One vector is turned by the same rotation once a step. Each row is the vector after some number of steps, and that number follows the row.
The counts run from 0 to 701.
21,19,-9,-14,8,28,-3,13,0,21,13,19,10,-11,-3,15,8,1,-5,-30,14,-3,5,25,-17,2,6,-17,-6,10,-10,7,-1,1,21,-19,-11,-18,23,-4,-3,-10,0 -> 529
-5,7,-1,11,8,1,-7,9,7,21,-2,5,10,-10,-5,24,0,-12,-18,-29,12,4,-3,11,-22,-6,14,-8,-5,-7,-3,19,-5,-10,26,-29,-9,4,35,6,-1,19,1 -> 22
20,5,17,-1,11,26,-13,-8,4,13,6,6,13,-23,-5,20,4,0,5,-38,17,-5,23,13,-7,6,-6,-8,7,-2,-9,-1,-18,9,-15,-5,-18,-2,20,-7,-10,-14,-7 -> 168
-23,15,10,-9,-20,4,0,-8,5,14,15,-5,-1,-11,7,16,2,17,-24,-24,6,-8,-8,12,-8,4,-4,-8,-1,-9,7,7,-13,-2,1,-10,-6,-10,28,14,-23,16,-22 -> 617
1,3,0,0,-7,17,0,-2,20,17,3,1,8,-7,2,33,-19,2,-13,-37,3,5,8,7,-16,-7,-1,-6,9,-15,-1,21,-5,3,7,-22,-26,8,39,6,6,12,2 -> 47
9,-10,-19,5,12,-4,1,9,11,8,11,-4,18,-23,-11,36,-11,10,3,-40,-5,2,4,13,-17,-3,-2,9,-3,-8,-1,7,-20,11,0,-18,-11,4,16,2,17,10,-11 -> 418
0,3,2,5,-5,29,2,1,7,19,4,6,-6,-3,5,22,-20,9,-10,-39,4,6,6,17,-17,-2,5,-10,1,-3,0,21,-3,9,8,-25,-17,5,38,18,-6,5,-5 -> 225
1,1,-3,-5,-17,-1,-7,-4,11,10,12,1,16,-29,6,12,6,26,-23,-30,-5,10,-3,11,-17,13,-8,-2,-2,-5,1,3,-18,11,1,7,-8,-9,23,9,-17,18,-33 -> 83
11,7,7,30,-5,11,-19,6,8,13,6,-3,12,-14,-14,37,-1,-6,-21,-28,19,-2,17,14,-7,-1,-5,1,-6,-19,5,5,-24,5,7,-6,-12,10,12,-7,-9,5,-8 -> 182
-26,8,-1,-7,5,-7,14,4,-5,16,24,-2,3,-16,-2,22,6,3,-2,-33,2,-19,-16,20,-11,-5,4,0,0,1,4,5,-14,-10,-6,-33,-4,-9,18,13,-10,6,-19 -> 436
-15,24,5,-21,-13,6,6,-11,12,14,20,5,1,-13,3,14,4,17,-13,-31,3,-20,-5,7,-6,11,-8,-7,5,-5,6,8,-4,-5,-4,-9,-17,-22,28,7,-17,11,-23 -> 95
-4,8,17,13,9,4,-13,7,6,26,13,-9,3,-3,-9,13,0,2,-16,-31,17,-7,15,7,-9,3,-19,-14,-8,-14,8,8,-15,0,10,-25,-17,1,5,11,-11,-12,-25 -> 306
1,21,-21,-9,-5,8,-1,8,5,13,13,6,9,-19,-4,27,3,10,-4,-35,-7,-8,-3,10,-14,18,5,-1,3,-5,6,10,4,3,8,-4,-5,-27,34,2,8,28,-17 -> 243
-8,24,-2,-20,-2,-8,2,-9,2,25,13,-3,10,-8,-2,25,8,-2,-19,-28,-9,-17,-13,-3,-9,14,-6,-14,12,-12,3,12,-2,-14,5,-15,-13,-15,26,7,-2,12,-16 -> 641
2,3,10,11,0,23,-12,2,15,7,10,3,8,-24,3,16,4,18,4,-36,21,-3,17,21,-4,8,4,11,-8,9,15,4,-17,18,-7,-4,-10,-16,20,12,-4,1,-16 -> 400
14,17,12,-18,8,8,0,-9,5,15,19,17,11,-26,-2,13,24,-4,1,-27,8,-19,2,14,-9,6,0,-14,12,0,-17,-1,-11,-9,-11,1,-15,-15,24,-12,-15,0,-14 -> 506
-4,1,14,15,0,30,-6,4,11,13,2,6,-7,-4,1,21,-20,10,-3,-38,11,-4,19,15,-15,-2,1,-6,10,-5,3,16,-3,5,3,-19,-17,-3,30,13,-5,7,-11 -> 224
2,16,15,-2,-9,2,-8,-13,6,18,11,6,15,-20,5,21,20,-2,-29,-18,24,0,-7,10,-5,-1,9,-6,-7,-5,-5,8,-22,-5,9,-6,-8,1,32,4,-27,7,-2 -> 178
6,-11,-13,7,-5,7,-1,9,-6,14,9,-3,9,-13,-7,34,-24,16,-13,-34,-16,8,8,16,-25,1,-12,-10,5,-18,-8,7,-5,6,-1,-8,-16,10,18,1,-1,4,-28 -> 444
5,14,4,-12,3,5,3,-13,7,13,10,6,12,-16,3,30,9,-11,-9,-27,9,-7,-6,8,-6,-6,16,-3,8,-5,-12,18,-12,-8,4,-18,-15,-2,41,0,2,21,10 -> 202
12,16,-15,13,4,16,-4,16,-11,11,14,12,7,-17,-13,36,10,-12,-5,-25,11,-15,4,24,-16,2,11,-5,3,-4,-5,1,-8,-6,12,-9,-2,-13,23,-15,1,17,-8 -> 188
17,1,-20,11,-4,7,-8,8,5,13,2,-4,14,-13,-10,43,-10,-5,-14,-33,1,6,5,11,-15,-1,7,-4,1,-14,-4,15,-10,4,15,-12,-15,4,30,-2,12,19,-2 -> 391
5,16,2,18,2,-6,-14,4,1,8,18,6,18,-22,-13,29,25,-7,-18,-17,19,-14,3,15,-13,2,3,-1,-1,-15,-1,1,-23,-9,3,0,-6,-9,11,-14,-16,16,-13 -> 520
-9,-2,-3,-2,5,-8,0,4,17,4,16,7,19,-40,-1,18,8,14,5,-33,1,-8,0,18,-23,2,1,8,3,0,-1,5,-19,6,-9,-1,-8,-14,23,2,-3,26,-24 -> 602
11,20,-12,7,4,-1,-6,12,-3,20,15,1,10,-5,-23,41,4,-13,-26,-23,11,-9,3,12,-16,-1,-5,-14,-5,-20,-3,11,-7,-11,22,-15,-12,-2,15,-11,1,0,-7 -> 337
7,16,-8,-4,-2,5,-3,4,-7,30,16,-7,5,5,-12,30,-5,-1,-31,-30,3,-1,1,10,-12,1,-11,-19,-2,-16,-3,14,-6,-6,17,-24,-11,6,12,5,-11,-16,-18 -> 308
12,-1,-1,-3,-10,13,-7,-11,7,18,3,-9,11,-27,6,18,-7,21,-10,-43,-5,11,2,7,-6,18,0,-3,4,1,5,2,-10,18,-14,4,-4,-1,30,11,-2,2,-25 -> 606
10,14,-15,-9,-1,26,0,6,-2,12,14,14,6,-19,3,16,0,10,-1,-34,9,-1,0,24,-15,4,18,-5,-10,14,-3,11,3,8,17,-15,-3,-18,31,7,1,7,-4 -> 36
6,17,-4,9,-15,14,-11,-6,-5,7,9,4,16,-26,-3,32,8,8,-10,-29,7,-5,-6,16,-6,13,18,4,5,1,3,-3,-9,8,-7,9,5,-16,35,0,-7,27,-17 -> 397
-22,10,-1,6,11,6,6,12,6,12,12,8,-4,-10,0,18,-5,-3,5,-34,9,-15,-2,20,-18,-10,15,2,2,4,8,20,-2,-6,6,-34,-7,-14,28,15,-2,14,-14 -> 407
3,17,4,-17,11,-6,2,2,12,27,19,5,13,-7,-6,14,12,-2,-22,-28,9,-9,-1,5,-14,1,-14,-17,-10,-7,-2,15,-12,-5,21,-25,-22,-6,13,3,0,-15,-7 -> 488
1,11,33,13,6,9,-18,-8,1,22,1,6,3,-16,3,4,14,-4,-19,-25,17,0,13,9,-14,4,-4,-16,13,0,-6,2,-8,-4,-1,-3,-15,2,27,1,-30,-1,-25 -> 509
28,9,-9,-11,7,18,-3,8,6,11,20,13,14,-16,-10,23,4,6,0,-28,6,-3,18,18,-22,5,-14,-10,-3,-6,-18,1,-8,3,7,-10,-24,-9,7,-9,5,-21,-11 -> 500
